In the data rows, 128 means zero.
Here are some numbered points:
[149 116 139  57 125 150 139 183 184 120 132  76 146 119 112 124 125 142 112 160  67  47  30 119] 0
[102  94  86 149 158 133 133  73 119 181 121 101  44  83 201 126 136  21 103 163 159 153 106 137] 1
[128  58  64 155 102  68 144 119  72  90 137 183 126  94 131 130 175 128 145 150 145 114 193 115] 2
[131 156 133 127 108 121 120 120  83  99 164 137 129 155 136 134 130  62 214  98 165 138 163  89] 3
[155 143 155 130 148 105 134  90  82 146 207 126  97  92 140  86  75  90 132 144 139  47 120 115] 4
[142 126 123 179 165 157  59  92 110 115 127 148  95 135 188 160 178  99 166 165 135 159 191 114] 5
[107 154 141  57 149 142 125 151 246 177 106 140 130 143 104 171 135 157 102 122  91  70  79 144] 6
[110  37 140  98  63 152 139  77 103  40 164 107 168  67 158 117  79 160 132 143 123  89 142 145] 7
[143 138 126 163 176 150 102 157 121 149 136 116  93 139 159  98 131 124 126 172  88 136 133 109] 8
[155 130 122 114 115 134 150 121 142 126 125 122 117 181 120 123 165 114  99 124 107 108  81 135] 9
[198 126 147 234 215 211  40 126  88 183  77 119  22 141 201 161 219 125 108 224 123 169 164 123] 10
[ 88  56  92 106  95 137 158  97 114 106 150  86 111  80 164 102  80  81 104 133 133 129  96 141] 11
[126 114  96 150 207  69 149  98  69 173  74 180 118 147 128 113 158 188 193 161 173 103 141  97] 12
[112 173  84 146 209  62 168 211 132 167 128 130  83 172 122  87 196 108 163 129  98 104  79  88] 13
[140 178 142 126 176 101 119 102 132 211 175 151  77 127 122 114  98  85 118 137 138  57 110 131] 14
[172  80  74 154 116 152  27  67  42 114 120 141  91 132 165 137 127 115 129 170 142  78 103 161] 15
[107   0  95 101  30 148 140  76  81  17 125 130 172  76 162 142 122 170 137 142 133 113 157 157] 16
[108  77  63 167 114  37 116 134 103  97 146 201 119  90 122 126 162 127 136 149 123 129 210 115] 17
[ 93 116  85 116 152  85 145 160 140 102 121 127 113 148 155 114 193 118 167 125 101 112  92 117] 18
[103 144 105 141 136 116  81  81  94  59 166 165 152 138 147 154 144  85 215  87 162 144 206 100] 19
[177  79 138 105  65 156 174 112 100  38 131  91 156 169 125 105 164 128 102 141 104 119  83 120] 20
[ 77  12 126  73  34 178 143  83 162  27 123 109 194  77 153 157  92 202 120 122 107 127 147 171] 21
[ 94   0 110  71   0 179 126  55 110   0 125  99 197  59 180 148  87 186 134 144 112 118 143 170] 22
[ 73 178 192  84 148 163 207 179 255 154 104 116 173 175  65 163 131 208  70  57  91 160 145 145] 23
[ 91 147 124 107 142 133 137 147 202 183 127 137 119 148 111 136 109 153  90 113 101 112 112 145] 24
[115 156 164 164 165 156 129 152 160 145 118 127  95 133 132 192 190 114 137 119 141 175 186 106] 25
[144 148  86 117 153  92 117 141 135 141 124 118  82 199 148 101 191  74 136 136  97  94  37 116] 26
[163 140 153 183 121 104 133 179 111 181 138  94  72 114 127  99 127 109 110 170 131 159  84 103] 27
[110 118  80 137 104  90  29  24  72  54 153 202 158 134 190 108  94 101 216 123 166 125 176 133] 28
[184 155 162 150  42  26 133 133  97 209 100 130  85  69  99 146 115  72 118 144 222 171  63 138] 29
[ 74 220 209 104 196 126 188 161 242 222 159 143 134 131  72 134  82 169  92  74 117 109 163 134] 30
[153  57  55 141  98 100 110  69  47 121 128 174  91 120 159 135 162  93 144 163 154  72 127 138] 31
[183 246 157  39 216 184 200 194 182 255  63 107 173  68  27 146  97  89  28 139  99  72  88 162] 32
[107  56 103 116  87 137 167 109 119  85 119 152 157 104 132 155 149 176 131 122 134 117 168 145] 33
[ 84  45 100  82  81 135 118 121 140  32 132 101 158 115 172 128 136 157 147 131  91 118  92 148] 34
[148  84  93 150 126 113 188 155  61 122 131 136 123 119 123 105 158 138 136 142 128 106 146 100] 35
[162 135 154 179 141 121 130 186 118 179 126  89  69 116 140 103 136 116 110 174 114 157  95 104] 36
[ 38 165 156  81 159 155 139 130 255 159 110 165 177 156 105 173 106 205 105  64 106 152 181 158] 37
[188 161 162 148  49  29 133 126 101 210 108 130  88  62  99 143 111  79 115 140 221 170  63 133] 38
New points follow, each followed by the number of its nearest point above.
[103 127 127 139 172  60  95  77  90 127  86 168 148 134 145  97  99 201 218 149 176 144 137 113] ~ 12
[105 151 132 118 151 137 155 178 174 184 134 112 117 141 103 108 104 147  95 121  88 109 101 129] ~ 24
[110 120  79 132 103  92  24  19  73  57 150 202 161 129 185 110  95 104 221 118 171 129 178 135] ~ 28
[141  96 171  95  81 167 210 147 156  40 125  78 184 174 101 117 150 166  91 109  93 147 104 119] ~ 20
[ 90 109  74 118 140 115  92  69  97 104 156 136 133 119 173  93  84  72 152 126 133 117 134 131] ~ 11
[ 57 192 147 103 197 113 163 213 251 186 124 111 121 172 104 119 139 170 112  92  73 135  93 126] ~ 24
[135 129 134 181 164 153 112 116 121 155 120 114  59 114 178 170 189  64 133 161 148 173 163  99] ~ 5
[148 187 129  91 187 152 147 166 139 178 120 117 156 111  90  93  91 110  95 135  95  93 103 126] ~ 24
[172 173 137 194 208 197  33 124  63 167  91 133 108 171 112 152 130 186 120 130 147 119 150 155] ~ 8
[122  77  98 142 129 158  45  52 107  65 126 163 138 123 207 133 134 128 166 166 129 134 185 145] ~ 5
[116  98 106 130 122 118 184 124 121 135 115 172 133 129 116 153 169 161 127 108 147 119 183 128] ~ 33
[137 138 132 163  71  54  96 101  79 113 148 149 106 103 137 145 134  74 189 110 203 169 137 110] ~ 3
[129 211 179 134 206 100 153 124 154 220 192 141  91 120 102  97  80 106 116 117 131  64 133 113] ~ 14
[145  94 137 117 110 126 123  78  84 112 182 126 119  87 153 107  86 110 136 147 135  60 117 134] ~ 4
[142 138 134 183 171 160  71 108 109 117 123 143  91 134 180 171 195  91 163 156 139 161 192  98] ~ 5
[141  64 139 106  76 162 178 148 116  49 141  68 163 126 125  90 116 151 104 135  85 128  89 120] ~ 20
[134 150 147 136 124  94 184 186 185  90 142 121 157 173  70 103 173 144  89 106  82 160 137  99] ~ 9
[111 122 175  90 104 167 202 155 203  89 116 106 178 163  95 134 139 187  86  88  97 147 128 133] ~ 23
[109 150 128 118 151 133 149 180 180 180 134 109 121 147 102 110 105 146  89 120  87 112  96 135] ~ 24
[102 130  78 130 165  80 152 164 127 123 120 146 104 158 144 117 205 120 172 125 110 105  97 105] ~ 18
[117 139 102 131 155 132  99 140 105 101 160 126 154 147 140  66  79 125 151 131  93 112 130 113] ~ 8
[ 92 111  56 114 141 129   0   0  70  27 165 222 197 150 207  92  81 112 236 116 142 107 210 143] ~ 28
[137 133 119 109 120 134 134 117 165 149 118 129 111 174 121 132 149 124 101 125 115 106  93 141] ~ 9
[142 135 123 148 100  79 123 151 101 140 149 120 108 117 124  75  85 109 141 138 135 139  94 114] ~ 27
[116 185 150 154 195 186  80 140 146 176  94 133 122 167  97 161 121 202 107  97 131 138 156 160] ~ 24
[210 128  80 225 184 129  97 120   0 160 103 178  74 156 122 134 205 132 157 156 183  94 176 112] ~ 12
[106 130  77 122 150 123  61  83  93  71 161 165 169 141 168  79  83 118 181 127 106 106 165 121] ~ 28
[ 77  99  51 112 141 117  69  17  90  91 153 162 131 110 200 102  86  49 171 121 159 125 154 144] ~ 28
[131  58 126 132 104 166 132 138 116  84 128  86 132  97 163 119 121 157 106 168  94 133 122 129] ~ 34
[143 105 131 152 142 190  58 102  86  99 104 118 134 125 132 149 117 193 124 136 137 127 148 164] ~ 15
[130 151 120 135 161 132 147 197 115 135 163  94 131 144 115  54  77 129 118 131  68 120 100  98] ~ 8
[123  90 131 119 114 146 170 194 125 111 153  65 149 117 114  73  78 152 104 142  74 115  88 112] ~ 0
[ 48 183 174  88 159 156 183 187 255 189 115 128 161 149  71 155 101 212  78  71  85 151 147 148] ~ 23
[151 108 135 196 122 103 103 105 109 186 110 118  40  97 185 147 165  73 114 184 171 179 117 123] ~ 1
[143 132 130 159  79  58 110 131  88 146 144 121 108 112 132  96  92 107 146 133 165 151  96 119] ~ 27
[ 56 162 156 101 160 139 191 159 245 192 105 166 146 149  77 178 135 202  92  68 124 145 188 150] ~ 37
[186 119 156  57 104 154 173 164 173  72 118  67 164 151 102 130 169 142 107 150  69  57  23 109] ~ 0
[247 158 178 160 141 179 183 174  50  59 123  58 140 233  79  82 194 141  99 127 110 138  76  86] ~ 20
[133 123 140  95 110 156 151 130 126  93 119 116 167  85 107 177 137 100 136 103 140 127 158 121] ~ 33
[131 189 165 108 168 122 211 210 192 107 122  76 144 224  91  97 197 138 110  91  73 140  61  98] ~ 9
[133 161 105 103 168 145 107 116 125 134 130 144 168 124 127  94  82 113 137 131 107  97 136 136] ~ 8
[178 111 161 113  96 156 218 186 115  61 138  53 162 173  99  80 144 141  93 126  74 137  72  93] ~ 20
[ 80 105  45 114 141 111  49  13  88  70 157 182 148 125 199  98  83  68 189 123 155 119 166 141] ~ 28
